In the data rows, zero lies at 4.5, halfway between 4 and 5.
Here are some points, each followed by its number:
[6 5 6 5 6 6 5 2 6 7 6 2 3 3 5 2 2 6 5 5 6 5 3 6 3 7 5 4 4 3 6 4 8 4 6 3 2
 4 2 4 6 6 7 1 5 4 5 6] 0
[8 4 4 8 4 7 5 7 5 7 8 3 5 5 5 4 6 7 4 4 5 6 6 4 5 4 7 6 1 4 6 0 6 4 6 4 4
 3 5 9 1 8 6 4 4 3 7 6] 1
[4 7 3 8 6 3 6 4 6 6 5 6 6 6 7 5 3 3 7 1 5 6 6 4 5 6 4 7 7 4 7 6 5 4 6 6 4
 3 4 4 1 6 6 4 6 5 2 4] 2
[8 4 5 2 3 3 4 5 1 6 7 2 7 5 2 4 6 7 4 9 5 4 5 5 2 4 1 6 1 4 6 7 4 3 6 3 5
 5 0 3 6 5 8 6 3 6 7 4] 3
[4 5 4 4 7 5 3 3 4 2 6 2 4 5 6 6 7 5 6 2 3 6 5 3 2 4 5 4 4 3 4 3 4 6 6 5 4
 4 4 7 4 2 2 4 3 4 5 5] 4
[4 5 3 1 1 3 5 6 4 4 5 4 5 4 7 7 3 2 1 2 4 5 2 5 5 6 2 5 6 3 5 8 5 3 2 6 4
 5 4 2 5 8 3 4 1 6 4 2] 5
[5 2 5 3 5 6 5 6 7 7 3 5 4 6 0 5 8 0 7 4 3 4 3 5 6 3 6 3 6 5 3 2 3 7 3 4 4
 4 9 4 3 2 1 5 4 3 3 7] 6
[6 7 1 7 5 7 7 4 3 4 2 6 4 3 5 4 5 6 5 5 3 4 5 3 2 5 6 1 5 7 7 3 1 5 8 3 4
 6 3 5 5 5 4 4 4 1 7 7] 7
[4 4 5 3 7 7 3 1 2 5 2 0 0 2 5 4 5 7 4 5 6 8 6 5 3 4 3 4 1 2 1 1 3 2 7 4 5
 3 2 4 6 4 6 6 6 4 6 8] 8
[4 5 2 5 6 1 4 6 4 5 6 4 3 7 3 4 4 4 5 2 8 3 6 2 4 6 3 6 6 5 6 4 4 1 3 5 6
 5 7 4 2 4 4 5 4 4 6 5] 9
[4 3 5 5 4 5 3 4 2 5 5 3 2 2 2 3 2 5 4 6 6 5 2 5 3 6 6 5 4 4 3 5 2 5 7 5 5
 4 4 4 5 5 1 2 4 6 5 6] 10
[5 4 4 6 4 3 3 3 7 4 3 4 6 7 7 6 5 3 4 6 3 3 6 2 6 7 2 5 6 4 6 9 4 4 6 2 3
 5 3 4 7 2 7 5 4 5 1 4] 11
[4 8 3 3 4 8 4 6 5 4 6 2 3 3 4 5 3 5 5 4 4 5 7 4 3 5 5 6 3 6 4 8 6 3 6 2 7
 2 6 6 0 6 7 5 5 5 7 3] 12
[5 3 2 7 3 3 5 6 2 6 7 3 4 8 5 4 6 8 5 4 5 5 2 4 4 5 4 2 2 4 3 4 6 8 6 5 4
 4 5 6 1 1 4 1 6 3 4 7] 13
[3 5 4 3 4 1 5 5 3 6 9 6 6 5 4 5 7 4 5 7 8 5 3 4 5 6 2 4 3 5 4 7 5 1 5 7 3
 7 4 2 4 7 5 3 3 4 4 3] 14
[2 6 4 3 6 5 6 3 4 3 5 4 7 3 1 4 5 3 5 5 1 5 5 4 6 5 3 3 5 4 3 3 4 3 6 8 4
 4 6 5 6 5 0 3 4 5 4 7] 15
[8 7 4 7 2 4 3 4 6 6 4 5 7 6 1 4 4 7 4 9 5 7 5 4 4 3 7 8 4 3 5 8 2 3 1 3 9
 6 3 2 7 5 5 3 7 6 9 4] 16
[3 7 5 5 8 7 4 3 5 4 4 1 2 1 6 2 4 6 5 3 4 5 5 6 2 6 7 2 3 2 3 1 4 5 6 4 4
 4 5 5 3 5 6 4 4 3 5 6] 17
[7 5 8 0 6 3 4 3 4 3 8 6 4 4 2 5 3 3 2 4 7 6 4 2 5 6 2 3 5 5 2 6 4 3 4 7 4
 6 6 1 6 5 5 5 5 7 4 7] 18
[6 6 6 4 6 5 5 3 6 6 4 6 6 0 5 4 1 3 4 3 6 3 5 4 3 6 3 3 6 4 8 5 6 5 6 4 6
 5 4 3 8 6 4 4 5 7 6 2] 19
[4 6 6 0 2 2 3 5 5 3 5 5 4 4 3 6 2 2 3 5 2 6 8 5 3 1 3 7 6 5 5 7 4 2 1 5 5
 5 8 4 4 2 2 7 4 5 4 3] 20
[4 4 8 5 8 4 8 7 4 6 6 4 3 6 6 4 6 3 7 0 2 5 3 4 7 4 6 3 4 5 2 3 4 8 7 7 5
 3 8 7 2 4 0 5 5 5 3 6] 21
[7 5 6 8 3 6 5 5 6 5 3 5 2 5 2 6 5 5 4 4 3 2 2 6 4 4 7 2 4 3 3 2 6 6 3 4 8
 4 4 6 3 3 3 4 6 3 3 6] 22
[5 5 6 5 2 3 3 5 8 5 4 5 4 4 4 7 2 2 1 3 4 5 6 5 7 3 5 3 7 5 6 4 3 3 3 7 6
 3 8 4 2 2 2 5 5 8 8 5] 23
[6 4 3 7 9 7 6 3 3 6 5 4 2 4 2 1 3 5 1 2 4 6 2 4 4 3 6 4 4 3 4 0 4 6 6 3 7
 3 4 5 2 5 1 0 7 4 5 8] 24
[7 3 6 4 6 6 6 6 5 5 5 5 2 1 2 3 3 3 5 3 4 6 2 5 4 3 7 6 2 2 4 4 5 2 4 3 3
 3 9 5 1 6 2 1 6 4 5 8] 25
[5 6 5 2 1 6 2 5 8 5 7 3 4 3 3 5 2 4 1 3 2 6 3 4 5 4 4 4 6 6 4 4 5 6 0 6 4
 4 5 6 3 4 2 4 5 5 4 7] 26
[4 4 3 5 5 5 2 3 5 6 1 4 5 5 7 3 7 8 3 6 6 4 7 6 2 4 6 3 5 5 8 1 8 5 8 0 6
 5 3 4 5 4 9 5 6 4 4 2] 27
[3 8 6 6 4 6 2 5 5 4 1 2 3 4 3 5 1 4 6 6 5 1 5 5 3 3 6 4 4 4 5 2 5 6 4 1 4
 5 2 3 4 0 5 8 7 6 6 3] 28
[4 3 6 6 6 3 7 3 3 3 4 7 4 5 8 2 5 4 7 4 6 2 2 3 4 4 9 2 4 4 2 4 5 6 7 2 4
 5 4 8 7 6 1 2 5 1 1 3] 29
[4 5 5 5 2 4 5 5 6 6 6 5 4 3 5 6 5 5 3 3 7 7 5 4 4 3 2 4 5 3 7 6 6 3 4 5 4
 2 5 7 2 8 6 6 4 7 5 0] 30
[5 3 4 5 5 2 1 6 4 4 7 4 4 6 3 6 9 6 4 5 4 2 7 5 6 6 3 4 6 6 2 3 8 3 4 8 3
 4 5 5 6 6 1 4 4 4 6 3] 31
[3 4 5 5 5 4 5 5 1 5 4 7 7 9 5 5 8 6 8 4 7 3 4 3 3 6 7 7 3 7 1 3 7 6 4 6 3
 3 5 6 4 7 4 3 1 4 3 4] 32
[4 3 5 5 5 5 3 3 2 1 7 3 5 3 1 6 6 8 0 7 3 3 6 6 4 4 5 6 2 5 2 8 4 2 6 3 5
 6 1 4 5 3 5 5 3 6 6 6] 33
[3 3 7 3 4 6 5 5 4 4 3 3 5 4 6 4 3 5 9 4 2 2 5 6 5 5 8 3 6 4 1 3 7 7 8 7 5
 4 4 5 5 4 1 2 6 5 1 4] 34
[2 2 6 2 4 4 0 4 1 3 6 4 7 3 6 5 7 0 5 6 6 5 8 1 5 6 0 3 8 8 5 9 5 2 3 4 4
 3 4 0 8 5 5 9 3 3 2 2] 35
[5 4 5 4 2 1 3 6 6 4 4 2 4 4 1 2 2 5 5 8 5 4 3 6 5 2 6 5 3 3 5 3 3 6 3 3 6
 4 5 5 3 3 7 3 3 3 6 4] 36
[6 7 5 5 7 8 7 7 5 4 3 2 2 4 4 4 0 5 3 3 4 6 1 6 6 2 5 7 6 3 3 4 4 7 2 3 8
 3 6 5 5 5 3 4 2 5 6 4] 37
[8 5 5 4 1 2 5 9 5 5 8 3 7 8 5 5 9 3 7 2 4 4 8 5 3 5 2 5 3 7 4 5 3 5 4 3 3
 4 5 5 2 6 6 4 4 4 6 6] 38
[2 3 7 5 4 7 4 5 3 3 1 5 4 5 4 6 6 3 6 4 3 3 2 9 5 3 4 7 7 3 2 3 3 4 2 8 4
 6 5 2 8 1 1 9 7 5 3 6] 39
[6 5 1 4 5 6 4 3 2 3 7 7 5 3 2 2 6 2 3 7 3 3 4 5 5 5 4 8 4 4 7 7 4 2 7 4 4
 7 6 5 3 7 3 6 2 3 4 5] 40
[3 4 4 7 5 6 6 5 5 5 3 2 2 2 5 2 4 8 5 2 6 5 5 5 5 2 6 5 3 2 4 3 5 6 6 3 4
 4 4 6 1 2 7 4 5 5 5 7] 41
[5 6 7 4 3 7 4 5 6 7 6 6 4 3 3 4 4 3 5 5 3 4 5 4 5 4 5 6 3 5 5 6 3 3 2 6 4
 5 5 4 5 2 2 5 6 5 5 4] 42
[6 3 4 2 6 3 5 3 4 5 7 2 5 5 2 7 4 2 3 7 4 4 6 6 3 7 3 3 4 7 4 4 2 3 6 7 6
 5 6 5 4 3 5 7 3 4 5 4] 43
[6 4 4 4 4 2 4 4 5 3 2 7 7 2 4 5 1 5 4 5 7 5 5 4 4 6 3 5 5 7 3 5 4 4 5 4 6
 6 6 7 5 5 2 4 2 7 4 5] 44
[4 9 3 5 3 5 2 4 8 7 3 3 1 6 6 4 2 4 5 2 4 6 5 4 7 3 6 2 1 5 9 4 5 4 8 4 6
 2 8 7 1 4 5 7 6 4 7 2] 45
New points follow, each followed by the number of its nearest point above, looking only along the 7 directions in which the numbered points spread most.
[8 4 6 5 3 3 4 3 5 4 2 4 4 5 2 5 4 3 5 5 4 3 2 7 3 3 4 8 2 4 4 5 3 8 4 6 9
 5 7 3 3 1 3 7 4 6 5 6] 42
[5 5 4 5 4 7 5 5 6 4 3 2 4 5 3 4 3 2 3 6 3 4 4 7 5 1 3 4 5 2 6 7 3 5 3 3 8
 6 7 6 4 2 3 9 4 5 8 5] 42
[5 6 4 5 4 7 4 4 7 7 7 4 3 5 7 5 4 6 4 0 5 4 3 5 4 7 5 5 5 5 9 2 6 4 7 4 5
 3 3 6 4 6 7 5 4 5 8 3] 12
[2 5 4 7 2 7 5 3 5 4 4 5 3 7 4 3 4 7 3 4 4 4 5 5 4 7 7 7 4 4 7 1 7 5 6 2 7
 3 4 7 6 5 7 6 5 5 6 5] 7
[5 3 3 2 5 0 6 6 6 4 5 6 5 4 5 6 4 4 4 1 5 6 4 5 7 6 2 6 4 5 5 4 5 5 5 7 3
 3 5 6 3 5 5 5 6 5 4 2] 9
[6 5 5 8 6 3 5 5 6 6 4 7 4 2 5 3 6 7 6 6 4 3 4 4 8 2 6 6 2 5 6 4 5 3 3 6 5
 4 7 6 6 3 4 5 6 2 2 5] 22
[5 6 4 3 4 2 6 5 5 4 4 6 4 5 5 8 4 3 5 4 2 6 6 3 2 4 3 5 7 6 5 5 2 5 3 4 3
 4 8 6 1 4 3 4 4 3 5 6] 9
[4 5 4 4 4 4 4 5 4 4 5 7 5 5 4 5 4 4 4 5 5 4 6 2 3 4 3 7 5 4 4 6 4 4 3 3 5
 2 7 4 6 6 4 3 4 3 3 2] 44
[5 5 6 2 3 4 6 3 4 6 4 5 4 3 3 4 6 3 6 2 2 4 5 5 6 3 6 6 5 4 5 8 4 4 3 5 4
 4 8 7 6 5 3 5 5 5 4 8] 42
[3 8 3 8 8 8 6 4 5 4 7 5 4 5 9 4 4 7 5 3 3 2 5 3 6 3 5 4 5 3 6 4 3 6 6 2 5
 8 4 5 7 4 6 2 4 5 3 5] 7
[2 5 7 3 4 5 4 2 6 6 4 3 6 3 5 3 2 4 5 5 4 5 3 3 4 4 3 4 3 5 6 6 5 4 5 6 7
 5 4 4 6 5 4 6 5 4 3 5] 44
[3 6 6 4 8 6 5 4 3 6 5 5 4 5 9 3 4 9 5 0 3 4 7 4 5 6 4 1 5 1 5 3 7 1 6 3 3
 5 3 6 5 5 8 4 5 3 2 2] 7
[3 2 3 5 5 2 4 4 3 5 5 4 4 1 4 3 5 8 2 4 6 3 4 6 4 4 5 4 5 4 7 3 5 5 5 5 2
 5 4 4 4 7 4 6 6 4 4 2] 7
[3 5 5 2 4 5 3 5 3 4 4 3 5 5 2 4 2 6 2 7 5 7 6 5 3 3 5 5 4 5 5 6 4 4 7 5 3
 4 0 4 6 5 8 5 4 7 6 6] 33
[4 5 5 4 4 2 6 5 7 2 4 7 3 2 5 5 3 3 6 6 3 6 3 6 7 2 6 4 5 5 1 6 3 8 3 7 5
 3 7 6 4 2 5 4 5 3 7 3] 42
[3 4 7 5 7 7 3 3 3 4 2 3 7 6 4 6 4 5 6 7 3 5 4 6 5 3 4 1 6 5 2 1 4 5 5 4 4
 6 4 4 6 3 3 5 3 6 2 4] 34
[5 4 4 5 5 4 6 4 4 8 4 6 4 2 6 6 4 6 6 2 5 6 3 4 6 4 7 5 6 4 4 1 6 4 3 4 9
 3 8 7 2 6 5 0 2 2 3 5] 25
[5 6 5 3 6 6 4 5 5 7 5 3 6 3 4 4 5 5 5 8 2 5 1 8 5 4 4 7 4 5 4 7 3 4 5 3 7
 6 2 3 3 3 8 7 4 4 5 5] 36
[7 1 3 7 4 0 4 5 3 4 6 8 6 6 7 7 6 4 5 3 6 3 5 4 3 7 4 7 8 6 5 4 7 4 5 5 2
 4 3 4 5 5 6 3 5 2 3 2] 32
[6 5 7 4 6 5 3 4 3 6 3 2 4 2 2 6 3 5 6 6 6 5 6 5 3 5 5 6 5 4 4 5 3 4 4 3 7
 6 3 4 6 5 5 5 4 3 3 2] 44
[6 8 5 3 2 2 7 5 7 5 8 2 0 4 0 1 0 4 1 6 5 5 3 2 5 1 5 7 3 7 7 9 0 2 2 6 9
 3 6 6 4 5 5 7 3 7 7 5] 26
[2 8 4 6 4 6 7 5 6 6 2 4 5 4 3 3 1 1 3 2 1 2 4 4 6 4 8 6 4 3 4 7 4 5 4 4 5
 5 7 5 5 4 5 3 4 6 4 3] 37
[4 0 3 4 6 3 5 7 3 4 7 5 8 6 5 5 6 6 2 5 6 6 6 3 5 8 2 3 6 2 9 4 4 3 3 2 3
 6 2 6 2 8 4 7 4 4 4 2] 14
[4 6 2 6 1 5 2 4 6 4 7 6 3 5 7 9 6 7 2 5 6 5 6 6 3 4 2 5 2 6 9 4 4 2 4 3 6
 3 1 6 4 7 9 7 3 3 6 3] 12
[3 5 7 5 6 3 6 8 7 3 3 7 3 5 4 6 5 3 3 3 2 4 4 5 6 5 6 4 6 4 4 0 6 6 1 5 5
 3 7 5 1 1 2 2 6 3 6 3] 6
